Each row is where one point has got to under a steady rotation. How many ticks took it there?
The counts run from 0 to 575.
[107 139 145 133 134 122 169 148  69 103  81 147 144 120 110 139 121 161
 181 128 168  81 128 153 131 124  94 134 129 113 158 150 204 113 177 165
 171 133 122 100 149  95 127 147 137 194 154 115 164 154  94  96 124 136
 119 132 136 104 127 127 126  99 148 123 107 121 116 102 122 134 110 139
 152 151 102]
506
[160 144 140 158 126 143 128 197 121  83 109 139 148 151 115 160 170 150
 103 125 109 186 127 139 154 145 159 142 129 121 123 104 152  79  84 137
 118 121  93 128 104 142  77 123 146  97 124 142 112 104 136 133 120 102
  89 127 111 109 106  88 165 119 115 118 155 113 129 103 163 144 178 125
 178 164 109]
399
[115 158 148 148 119 148 157 146 110 129 103 119 180  78 122 121 157 154
 111  99  90 179 132 128 115 167 166 159 117 121 136 108 165  78 101 111
 134 136 122 135  70 163 127 126 147 105 151 139 125 145 129 161 132 124
 107 143 147 132 114  79 138 154  92 145 114  98 187 101 168 104 155  88
 145 162 116]
405
[112  89  74  98 134 156 172 164 125 144  99 125 163 141 145  95 116 147
 136 108 133 182 111 123 117 125 136 140 110 112  99 122 114 141 132 126
 112 193 133 150  67 146 113  92 129  62 102 131 103 176 149 159 176 158
 106 138 101 120 146 130 102 130  88 150 128 103 139 125 149 117 126 122
 132 121  83]
137
[113 129 118 156  93 136 139 162  43 100 132 111 152  76  89 131 135 141
 147 129  95 142 133 145 107 135 107 144 141 165 149 133 176 105 139 126
 146 150 137 133  84 162 100 146 182 172 143 129 166 119  78 141 133 158
 122 145 169  90 144  92 129 154 142 123 119 109 113 127 128 142 153  82
 138 160 100]
96
[112 123 100 123 137 174 168 188  75  95 141 170 131 114 149 176 132 131
 129 149  74 126 112 112 152 136 122 128 138 167  80 128 184 107 136 149
 126 150 134 154  99 120 137 108 137 149 119 115 142 154 176 163 105 107
 116 102  89 127 115  76 114 111 117 164 138 106 143  85 127 149 152  82
 105 154 116]
428
[119 100 120 146 153 118 151 207  97  92  92 123 155 125 126 143 114 156
 152 125 170 124  96 171 154 118 104 116  92  96 140 155 183 104 149 128
 138 157 122  99 137 110 109 138 119 179 123 128 132 136  61 108 186 120
  79 149 128 113 100 104 103 130 121 129 134  89 110 109 122 103 137 129
 173 141 103]
352
[142 122 152 100 148 141 179 147 121 126 102 168 140 214 133 144 146 173
 136 125 135 156 132 125 132 134 148 151 116 134 100  95 138 124 122 168
 110 134 101 143 110 130  73  93 126  86 114 125 121 141 196 156 106 117
 137 117 112  97 127 151 154  64 123 138 104 145 120 125 176 125 134 179
 172 121 108]
464
[121 107 113 128 130 158 173 127  71 161 102 141 154 100 160 191  95 183
 129 137 133 134 105  88 124 140 111 155 103 115 121 156 202 118 150 128
 133 130 116 137 124 137 141 122 142 149 116  84 136 172 140 166 124 117
  88  85 116 147 115 109 114 101 138 138 127 132 153  98 107 100 103 115
 128 209 151]
189
[ 95 110 134 121  85 146 162 118 101 138  55 160 136 178 109 141 155 164
 137 110 161 142 142 135 136 109 116 169 110 103 104 108 165  99 118 192
 121 116  87 108 117 157 104 103 127  83 150 109 131 136 183 112 100 150
 149 125 106 114 144 156 154  82 148 158 101 105 128 142 145 120 134 145
 120 142 110]
481
[ 73 146 126 117 158 162 165 147 109  99 121 107 164 112 108 124  98 195
 141  91 150 146 145 122 106 104 175 107 101 116 184 135 165 126 151 124
 177 159 157 141 171 119 108 140 146 144 117 117 123 150 122 133 148 166
 133 148 167 128 123 158 103 124 163 115 148 140 157 115 155 134 125 142
 149 100  54]
46
[130 140 136  95 156 123 180 160 107 146 108 115 170 174 142 147  81 193
 126 106 151 162 145  85 122 103 127 163  91  91 137 106 157 128 151 150
 148 144 143 148 154 118 100 135 157 124 110 121 137 136 133 171 173 152
 115 125 154 115 135 178 128 113 159 116 159 167  81 123 145 121 128 163
 135 138  96]
531
[114 101 106 144  76 134 158 147 105 139  64 133 169 143  97 123 122 172
  96  97 183 146 131  98 145 112  85 193 106  88 118 120 145 119 148 154
 115 118  91 111  99 176  88 127 146  92 149 108 119 142 106 138 157 157
 163 155 126 112 144 165 136 134 138 129 126  78  99 125 123 122 122 139
 122 153 129]
326
[101 151 116 102 166 133 195 171 118 106  79 155 172 158 134 151  93 174
 134 127 164  88 141 120 139 104 100 152 117  81 116 151 182 120 191 178
 168 152 120 113 128  85 128 135 129 147 152 121 144 168 132 119 155 133
 145 148 122 108 117 143 103 110 152 151 137 104 114  97 133 122 129 136
 111 102 112]
511
[105 165 147 135 100 164 152 113  81 129  79 125 162 107 110 128 140 181
 142 107 118 152 162 153  84 124 182 161 124 118 160 110 149  86 101 147
 167 142 135  97 142 142 130 132 136 110 145 125 133 118 159 116  99 153
 120 155 129 156 165 137 167  86 133 107 100 118 179 154 160 155 154 129
 127 144  79]
233
[136  83 113 124 144 119 147 182  89 107 119 128 143 145 128 102 138 142
 184 119 143 169  83 168 137 142 131 102 124 145 139 128 133 139 137 112
 111 172 125 149 119 133  74 118 141 146  86 144 121 150  97 143 161 128
  66 127 124  85 136 106 111 115  95 121 129 140 102  98 154 127 126 149
 196 146  74]
130
[109 149 125 116 145 135 153 163 124  98 104 101 137 150  95 118 110 159
 161 107 141 179 134 132  94 114 147  95 133 125 172 124 161 115 125 129
 162 164 141 147 147 113 108 142 175 134 112 145 130 136 101 106 155 169
  93 112 144  91 128 140 117 105 161 105 178 166  98 125 140 143 153 144
 184 136  48]
537
[135 136  95  97 132 180 155 183 113 115 117 120 126 167 106 156  79 174
 141 133 128 156 164  92 112  99 129 169 108 124 121  96 163 121 101 125
 149 126 121 140 134 107 127 132 142 136  90 108 133 125 139 122 182 163
 173  89 108 132 138 150 119  58 163 143 151 124 103 149 144 122 147 158
 159 127  67]
54
[121 127 113 150  61 125 141 167  63 134  98 116 136 116  97 129 133 128
 119 119 110 177 125 122 121 115  94 160 146 140 129 101 174  86 111 147
 133 137 128 124 114 162 123 137 186 123 150 125 157 109 100 122 132 178
 102 133 117 115 151 119 144 133 149 119 158 112  76 140 100 153 176  87
 122 193 104]
567
[ 81 114 151 146  86 140 145 113  87 109  70 154 138 158 101 138 171 179
 145  90 171 141 131 141 149 105 121 144  99 101 127 111 166  96 127 194
 127 110 106 107 141 170  86 101 133 106 158 113 132 131 166 127  82 144
 132 137 147 112 141 163 173 118 146 128  97 121 140 125 152 142 115 147
 122 143 102]
484
[134  76 116 132 141 125 148 183  75 111 122 129 136 145 135 115 137 147
 178 120 141 171  78 159 139 142 131  99 120 148 141 125 133 141 135 113
 104 165 127 154 127 144  64 116 151 149  84 138 122 147 102 153 155 130
  60 125 133  85 137 115 115 116 103 111 128 151  92 107 148 136 122 149
 190 159  72]
129
[ 96  94  98 160 129 140 146 178  61  84 136 133 160 112 131 147 120 156
 126 115 130 149 103 132 160 112 134 119 127 140 135 155 136 126 171 135
 124 164 129 158 137 162  49 139 165 159 110 136 129 138 116 169 132 132
  97 164 163  93 139 122 107 172 142 118 158 120 100  92 131 167 138 105
 101 133  89]
110
[100 121 114 113  89 151 172 122 112 145  55 163 130 175 104 131 147 153
 140 117 156 141 153 130 124 122 104 171 132 119 105 110 163 107 115 180
 129 117  86 123 102 142 127 104 128  84 147 108 132 158 183 103 113 154
 162 113  81 109 138 146 138  63 141 171 103  98 137 142 143 118 133 143
 140 148 111]
479
[ 78 121 155 151  89 138 142 109  86  98  70 158 141 145  98 135 173 179
 150  87 165 141 130 136 150 108 127 133 105 102 137 112 174  95 131 197
 132 110 110 103 141 168  90 105 131 116 157 114 131 131 155 126  80 141
 129 133 154 112 136 160 173 132 138 112 100 128 145 111 150 146 112 150
 134 145 100]
485
[123 153 164 124 127 119 142 162  90 117 116 101 158 136 105 105 129 183
 156  83 133 178 143 123 121 115 157 139  99 113 177  74 160 110  98 127
 150 123 151 135 154 135  98 134 153 129 115 127 136 114 110 145 166 164
 121 140 175 123 138 156 162 131 135 101 129 161 114 123 181 132 125 167
 175 135  59]
62
[120 172 126 103 122 124 165 198 118 118 109 112 146 130  97  79 135 143
 145  93 122 158 147 107 117 140 131 146 151 124 157  70 174 115 106 124
 167 132 135 162 110  97 149 142 168 108 136 125 141 150 108 111 187 171
 138 125 115 109 128 127 130 113 124 130 153 142 113 100 173 132 141 138
 182 143  64]
67
[ 90 182 166 137  98 155 174 105  73 122 110 131 157  81  90 132 148 161
 144 103  95 141 150 126  87 151 154 150 144 156 160 114 185  88 136 134
 160 120 140 139 113 158 127 154 169 154 174 137 159 147 129 153  92 147
 147 132 156 119 136 107 127 119 149 145 113 123 150 102 148 128 145 105
 131 158 102]
251
[ 85 117 149 138 105 123 150 118  44 116  91 136 129 116 105 156 127 173
 168 123 151 108 123 152 119 112  94 126 108 126 163 147 215 103 166 172
 155 134 136  99 145 138 114 128 148 181 158 100 169 135 110 121  97 154
 113 122 163 106 129 140 144 115 170 117 103 136 116 132 110 127 114 125
 138 164 115]
503
[106  96  62 123 141 167 149 201  98 104 130 115 155 111 147 166  79 174
 107 127 125 162 111  91 134  88 120 110  91 114 112 141 170 128 140 138
 138 178 154 132 118 128 130 106 144 117  98  92 118 140 120 151 170 162
  95 115 131 144 121 138 114 151 135 105 174 128 127 115  94 148 127  96
 110 144 101]
361
[130 175 155  94 153 126 179 155  99 148 107 127 163 118 157 116 128 177
 151  92 110 149 126 105 109 140 172 136 129 112 149  82 173 107 118 142
 171 144 160 135 151  84 154 118 136 106 125 109 137 155 163 152 137 136
  85 118 114 156 133 139 161  99  99 105 124 169 158  95 178 143 120 146
 160 169  91]
220
[112 164 135 127  94 148 185 139  71 142  98 154 141 120 108 144 127 132
 145 131 117 116 145 119 122 144 109 186 161 148 121 114 186  99 144 137
 148 102 104 149 131 128 138 163 161 164 157 130 166 162 136 131 117 135
 159 118  86 115 138 105 107  68 158 180 123 101 108 100 140 126 156 115
 113 177 114]
256
[126 116  99 137  79 142 166 145 118 140  58 135 170 138  89 114 120 162
 113 106 179 138 141 117 120 126  86 204 117  98 118 119 147 120 145 148
 127 126  78 103  72 163 105 128 144  98 151 115 122 152  99 124 164 163
 172 155 105 111 142 151 120 115 129 143 113  61 109 133 126 109 131 138
 138 146 118]
324
[ 99 123 151 167 123 138 151 159  73 102  91 150 171 105 146 148 168 150
 135 119 130 138 110 183 172 130 165 143 103 108 121 129 153  69 131 142
 123 139 112 115 144 154  94 130 111 146 145 151 131 130 148 141 117  93
  85 183 128 131 126  88 140 139 107 154 105  79 165 103 163 133 163 103
 102 149 112]
419
[ 85 133 135 119 184 155 179 145 124 115  91 135 175 120 161 153 123 184
 145 110 152 141 119 155 127 126 181 102  85  86 146 157 163 100 144 128
 152 163 140 121 154 115 125 120 106 145 119 136 106 172 146 141 134 108
  72 142 135 149 104 113 102 115 121 137 133 119 188  98 155  98 132 131
 130 124  89]
200
[ 95 130  91 106 151 188 172 147 110 120 113 132 141 106 159 158  95 182
 139 114 120 152 122  83 120 113 156 111 107 118 123 137 180 120 129 130
 157 156 147 149 143 109 165 106 128 123 103  98 113 179 174 144 127 139
  97  86  98 168 120 122 107  99 123 124 156 148 178  91 128 129 113 117
 120 156  88]
205
[114 120  98 123 140 176 159 182  74  92 141 171 128 126 150 186 128 133
 129 159  75 130 115 125 148 130 124 127 129 168  78 131 180 101 132 146
 116 155 133 147  99 125 129 110 137 149 114 119 147 140 179 156 103 108
 122 101  91 126 113  72 114  98 127 167 135 105 133  98 121 143 161  87
 109 149 119]
429
[ 96 112 154 114 129 119 165 144  43 124 124 138 144 123 130 109 120 161
 202  95 135 135  98 153 129 110 125 114 105 156 149 100 155 129 153 144
 135 152 170 140 168 136  88 135 136 196 113 129 167 140 118 168 138 145
 117 145 154 116 155 154 116 105 131 123  99 154  87 121 149 134 114 160
 146 135  68]
283
[126 125 134 103 161 124 186 191  88 122 108 141 138 181 126 174  84 170
 121 140 160 111 135 120 139 104 119 147 111 120 135 133 188 127 157 148
 150 129 123 134 175  86 109 150 143 156 121  95 157 138 136 127 156 140
 136 126 108 107 117 150 112  62 179 143 149 137  88 132 123 126 141 159
 150 138 116]
38
[ 74 125 157 137 102 144 158 132  93 120  72 154 132 147  82 153 161 160
 127 117 152 130 133 174 107 115 120 123  98 138 127 126 193  82 127 177
 127 124 119  74 117 141 121 111 120 128 175 108 147 121 141  99  91 149
 137 136 118 113 118 126 135  80 156 155 102  82 136 160 115 100 159 123
 157 147 128]
9
[ 85 148 153 150 102 140 145 127  94  70  86 158 134 116  87 120 181 166
 164  83 154 114 129 130 146 130 111 117 133 117 148 115 189  98 140 186
 153 108 117 106 127 139 110 103 133 135 162 120 138 153 128 116  82 136
 136 114 143 107 124 141 159 136 123 104 105 130 147  67 155 151  96 142
 159 147  93]
488
[103 139 103 135 131 161 166 172  70  94 134 164 151  75 152 143 144 143
 131 116  90 119 107 112 159 139 137 131 142 146 105 123 175 105 147 140
 144 150 139 155 112 127 143 114 135 147 133 122 139 173 159 165 113 106
 109 128 104 144 125  84 114 145  96 141 130 112 172  51 142 156 123  88
  93 154 111]
425
[109 128  87 106 146 194 161 156 104 120 122 140 125 124 154 178  99 174
 142 129 115 160 121  91 123 106 142 111 110 130 111 127 181 118 105 139
 150 154 141 143 145 105 164  95 132 125  91 100 118 161 177 138 126 141
  98  66  88 162 122 121 116  78 135 128 160 146 156 109 120 135 126 122
 130 165  87]
207
